Read these off the row that follows.
1) The entry at the centre?
2) The entry just left of the centre entry?
[154 155 152 156 154 117 110 110 155 119 118 120 155]
1) 110
2) 117

Read these off the table that follows.
1) The entry in the bottom-right corner?
2) The entry in the top-left corner?
3) The first entry of the largest entry's row?
4) The largest entry in the first row?
5) The bottom entry of the column that holds the largest entry?
6) The third entry on the main diagonal?
7) The top entry of the column that holds the largest entry?
8) The entry directly above 114?
125  127  130  126  127  130  126  132  100
109  126  142  129  125  151  116  149  114
116  128  137  136  127  147  123  140  120
132  131  126  134  131  127  130  121  112
122  127  132  127  128  133  123  134  147
125  130  131  133  130  134  124  129  136
1) 136
2) 125
3) 109
4) 132
5) 134
6) 137
7) 130
8) 100

Questions about the table below. Counting starts at 1.
1) The entry in row 1 and column 3?
2) The top entry of the column that holds the largest entry?
3) The entry at row 1, column 2?
4) The entry at row 2, column 2?
5) The bottom-left entry?
6) The entry in row 3 and column 1?
7) The entry in row 2 and column 1?
[[136 134 140 126 123 126 131 120 130]
 [124 118 122 125 129 139 129 137 138]
 [150 139 119 125 118 120 127 123 138]
 [135 127 119 135 133 136 124 135 135]
 [131 140 126 117 136 125 130 130 131]
 [140 139 129 149 138 136 134 127 128]
 [125 123 136 126 131 137 119 134 126]
 [133 127 140 137 135 139 118 140 127]
 [129 131 119 119 124 129 134 133 131]
 [133 133 127 127 127 125 135 125 136]
 [128 123 132 133 118 128 135 131 133]
 [141 137 129 135 123 141 129 136 119]
 [134 135 125 130 127 135 132 130 124]
 [135 137 125 124 122 126 133 120 124]
 [132 135 130 116 124 127 126 137 125]
 [128 129 134 121 132 128 117 113 123]]
1) 140
2) 136
3) 134
4) 118
5) 128
6) 150
7) 124

[[139 132 130 132 121 142 120 126 124 126 120 136]
 [142 130 131 136 123 138 124 127 126 125 123 130]
 [150 131 137 139 120 146 120 128 124 116 117 135]
 [141 131 130 134 122 141 121 126 125 126 121 134]
 [145 128 141 136 123 142 122 129 124 111 119 136]
 [130 128 134 128 127 133 126 128 126 120 124 134]
 [141 131 130 135 122 140 122 127 126 126 122 132]
 [142 130 131 136 123 138 124 128 127 125 123 130]
 [137 129 140 131 124 142 121 128 123 113 119 139]]
Indices start at 1.
Report the largest entry.
Answer: 150
The bottom-left entry is 137
Report the entry directly below the smallest entry.
Answer: 120
The entry at row 1, column 3 is 130
The entry at row 2, column 3: 131
Report the entry in row 3 and column 3.
Answer: 137
Report the minimum.
Answer: 111
The entry just left of the smallest entry -> 124
The entry at row 3, column 2 -> 131
The entry directly above the smallest entry is 126
Report the entry in the bottom-right corner.
Answer: 139
Report the entry in the top-left corner.
Answer: 139
Report the entry directly below the largest entry.
Answer: 141
The top-right entry: 136
Report the entry just right of the smallest entry.
Answer: 119
Report the entry at row 1, column 2.
Answer: 132
The top entry of the column that holds the smallest entry -> 126
Report the entry in row 2 and column 1.
Answer: 142

B =
135  124  126  138  121  140  146  132  151  131  131  109   99  136  133
127  124  116  119  155  112  124  119  108  135  152  115  136  128  130
139  120  136  140  132  155  145  120  147  140  147  120  118  127  121
110  124  121  114  129  109  112  140   99  118  114  134  129  127  130
Rows and columns are numbered from 1.
Find the entry at row 1, column 2.
124
Find the entry in row 2 and column 1.
127
The entry directly above 145 -> 124
The entry in the top-right corner: 133
Find the entry in the top-left corner.
135
The entry in row 1 and column 3 is 126
Find the entry in row 3 and column 1.
139
The entry directly below 133: 130
The entry at row 3, column 2 -> 120
Find the entry in the bottom-right corner.
130
Find the bottom-left entry.
110
The entry at row 2, column 2 -> 124

Read these off the table that follows. Indices start at 1.
1) The entry in row 3 and column 1?
2) The entry in the top-right corner?
3) The entry directly above 143?
4) The entry in row 2 and column 1?
5) The entry at row 1, column 2?
6) The entry in the bottom-left corner?
7) The entry in the top-left corner?
8) The entry directly above 151?
[[141 128 134 125 131 124 129 126 129 123]
 [141 128 133 127 140 121 136 120 125 133]
 [139 128 134 129 130 121 136 125 129 128]
 [141 125 134 125 128 129 136 126 129 124]
 [151 128 134 117 144 119 143 126 129 128]
 [157 128 133 125 141 120 136 126 129 135]
 [141 127 134 125 127 121 134 126 129 127]
 [141 129 134 124 139 121 136 133 129 133]
 [149 128 128 117 139 121 136 126 127 128]
 [137 128 134 125 132 121 136 125 130 125]]
1) 139
2) 123
3) 136
4) 141
5) 128
6) 137
7) 141
8) 141
